In the data rows, 128 means zero.
Here are some points:
[149 110 207 114 184  98 162 100 145 150 218  91  57  29 115  89 160 117
  88  84 131  99 124 169 108   0]
[104 117  63 137 159 112 155 134  66 147 202  79  49 120 126 126 143 169
 103 150  97 117 158 145  89  34]
[ 98 127  95 165 113 162 142 173 143  77 165 109 106 134  77 124 145 152
 125 186 114 136 172 143 114 102]
[130 148 126 149 142 138 146 151 126 110 121 142 119 113 120 124 121 143
 121 115 191 148  95  78 121 122]
[168 119 127 140 166  76 136 111 128 111 109 139 114 140 131 145 118 131
 114 136 144  49 148 114 107 104]
[163  66 171  99 105 170  85 111 158 160  97 181 135 149 139  59 125 107
 131 141  86 141 134 163 181 145]
[138 114 146 142 131 174 105 137 144 134 167 128 127 155 110  63 118 141
 123 139  58 132 124 157 126 152]
[ 64 135  72 149 146  49 150 191  98 116 198  65  39 100 127 122 134 237
 195 155  77 106 113 176  85 105]
[148 146 136  90 167  76 140  85  89 125 150 108  99 112  75 126 132 182
 113 133 107  38 135 100 124  79]
[129 155 135 211 160 132 196 129 141  80 117  98  64 100 118 149 169 106
  88 157 162 131 131 135  92  58]
[ 97  77 146 136 170 130 144 140 141  98 166 129  77 116 129 147 141 116
 162  92 137 226 170 180 134  97]
[111 175 128 129 117 158 151 152 169  88 179  73  65 154  93 113 140 111
 143 116 149 197 103 149 112 158]
[ 83  96  89 134 192  47 172 127 111  74 192  50  34  90 139 134 140 209
 120 170  51 127 136 156  86  10]
[162 114  74  99 129  97 158 100  78 166 116 150 188 145 135 166 137 129
 107 144 112  62 129  76 110 154]
[135 113 135  90 110 132  93 137 167 140 192 127 151  89 145 106 135 102
 126  91 154 160 129 145 126 124]
[127 120 176 143 115 146 120 124 161 115 115 176 149 119 125 117 112 113
 152 104 107 173 109 153 162 175]
[155 101 145  94 155 135 123  70 119 181 115 175 191 139 160  83  73  89
 146 110 138  99 139 150 131 140]
[ 90 180 165 128 156 154 125 137 144  79  94  75  31  83 104 109 133 158
 185 147 114 110 148 141  97  63]
[139 113 139  71 127 124 120 125 204 110  65 196 165 137  99 126 108 120
 137 127 180  80 141 143 177 208]
Here are 10 more points, each followed by its number:
[169 125 166 121 161  86 165  56 138  93 102 149 166 139 117 142 160 105
  86 146 102  96 155 144 161  85] 0
[117 130  80 126 172 109 164 164 107 131 164  52  60 129  79 163 189 127
 107 197 102  70 170 147 129  62] 1
[153 146  69 112  72 106 137 126 120 197  85 182 231 173 171  96 131 102
  68 160 101  82 118 108 168 206] 2
[133 113 135 108 167  95 162  79 105 186 119 117 143  75 152 143 141 112
  92 110 135  55 115  95 101  68] 3
[134 149 170 100 107 166  84 115 156 116 110 155 120 152 111  79  67  92
 168 130 149  90 133 136 161 226] 4
[ 77 151  89 133 145 142 135 156 104 110 140  78  63 103 117 157 111 142
 144 140 156 175 128 117 104  85] 5
[160 143 170 106 114 133 151 108 151 145  69 117 147 115  94 116 135 113
 118  92 142  75 117 107 140 103] 6
[162 145 178  63 147  86 137 107 172 139 111 159 160 108 133  96 103 153
 104 106 150  63  98 116 136 159] 7
[ 43 100  51 209  79 202  96 218 101 132 129  88 137 161 138 116 128 166
 186 202  88 234 124 143 116 191] 8
[ 95 169  60 182 130 176 145 168  90 105 136  61  96 146 142 114 118 168
 149 151 173 209  98 117  92 117] 9
Which two of these numbered points are nearest to each point below, looking only along the 5 directions in which the first points spread most? Their numbers follow each, nearest first.
[199 171  83 104  86 113 121  92 133 179 118 155 184 200 146 101 101 140
  74 161 120  73  90 103 127 250] > 2 7
[168 138 148  87 154 127 126  96 107 144 121 145 125 135 142 114 136 140
 126  93 134  79 114  76 116 102] > 0 6
[112 157 102 136 174  88 132 126  71 132 165  64 101 132 133 136 147 186
 170 138 141  90 111  89  85  76] > 1 5
[135  82 177 213 166 137 111 117 113 114 164 183 157  92 171 119 159  86
  98 153  97 113 187 171 112  44] > 0 3
[137 122 130 141 163 135 144  95 136 100 134 134 142 117  99 124 149 122
  80 155 113  98 150 141 147  92] > 0 6
[160  83 115 127 124 140 125 142 100 126 101 118  96 103 116 156  97 154
 118 116 114 153 166  81 146 106] > 0 5
[113 149 128  92  88 138  99 149 176 132 126 145 162 165 131  99 125 105
 165 119 148 142 106 127 181 220] > 4 2
[139 118 167  76 173 102 170  96 180  84 114 144 125 121 136 127 152 153
  89 123  98  82 163 128 139  87] > 0 6
[102 135  30 175 112 121 159 180 129 100 175  96  60 182 124 126 143 181
 130 187  76 189 110 147 123 135] > 9 5
[169  93 136 133 172 131 115 109 138 126 126 148 201 144 140  95 134 106
 130 153  99  94 138 120 141 148] > 7 0
Now 10 new points, numbered from 0 again:
[179 139 135 125 145  96 133 105 137 141 126 140 170 125 138 122 129  68
 114 100 100  62 108 142  86 116] 0
[ 92 137 215 152 108 138 141 141 171  56 119 136 107  61  69 146 136  76
 172  90 163 156 139 188 105 115] 1
[101  95  91 158 111 139 102 165  92 124 120 152 113  78 110 169 114 166
 143 133 123 167 120 129 109 113] 2
[176 112 155  94 111 114 130  95 113 143  62 153 180 129  91 164 120  83
  59 144 134  13 159 111 132 144] 3
[ 96 156 176  76 102 125 141 150 206 149  99 117 146 134 102 108 140 105
 194  85 167 140 114 173 152 179] 4
[159 144 153 117 105 143  96 159 162 161 120 144 146 181 146 100  83 116
 118  71 215 132 136  94 150 196] 5
[ 93 163  59 138 114 158 110 191 121 135 126 115 121 131 172 123 123 176
 175 141 158 222 105 129 119 160] 6
[126 110 148 158 136  97 161  96 108 114 173 167 117 113 147 133 124 102
 108 130 122 115 111 159 131  75] 7
[182 109 158 104 137 112  85  99 126 150  66 173 158 135 146 166 119 133
 109 132 130  90 137 119 154 165] 8
[ 74 130  47 154 133 134 163 200  80 102 149  30 119 115 114 122 155 188
 150 150 100 211 119 114  99 112] 9
Which two of these numbered points are nearest to each point below, looking only along the 5 directions in which the first points spread most? Their numbers follow each, nearest first.
[117 101  77 143 148 140 161 164 127 144  95 119  96 150 127 104 118 134
 159 133 143 129 130 143 124 130] > 2 6
[ 66 142  53 153 114 166 185 184 132 110 198   0   2 134 107 121 165 181
 157 162 106 231 150 149 144  62] > 9 6
[171 127 150 130  88 174 116 145  95 214 104 112 223 103 157 112 111  57
 116 129 145 115  83 124 118 117] > 0 5
[ 71 107  32 145 121 147 160 212  93 174 173  11  84 123 160 138 135 201
 181 172  90 166 103 171  72  93] > 9 2
[150 155 153  85  38 118  95 111 183 170 112 195 177 213 170 123 101  82
 106  79 205 193  90 102 154 255] > 5 4
[ 79 146 141 144 134 170 129  86 154 144 123 164 112 155 151 118 111 121
 111 113 122 183 170 142 197 158] > 4 5
[109 153 106 113 134 108 135 116 122 112 151 144 157 158 104 147 171 113
 138 125  71 135 125 139 155 154] > 2 6
[138 144  92 170 119  94 124 160  78 121 112 134 103 145  76 159 105 181
 129 154 119 112 101 122  80 114] > 2 9
[105 135 178 129 118 132 119 118 153  91  98 132 138 123 159 130 136 119
 139 124 185 155 116 118 149 142] > 4 5
[109 147 165 106  98 123 132 164 161 131 125 110  95 116  95 112 158 103
 194 124 130 143 141 187 156 131] > 4 1
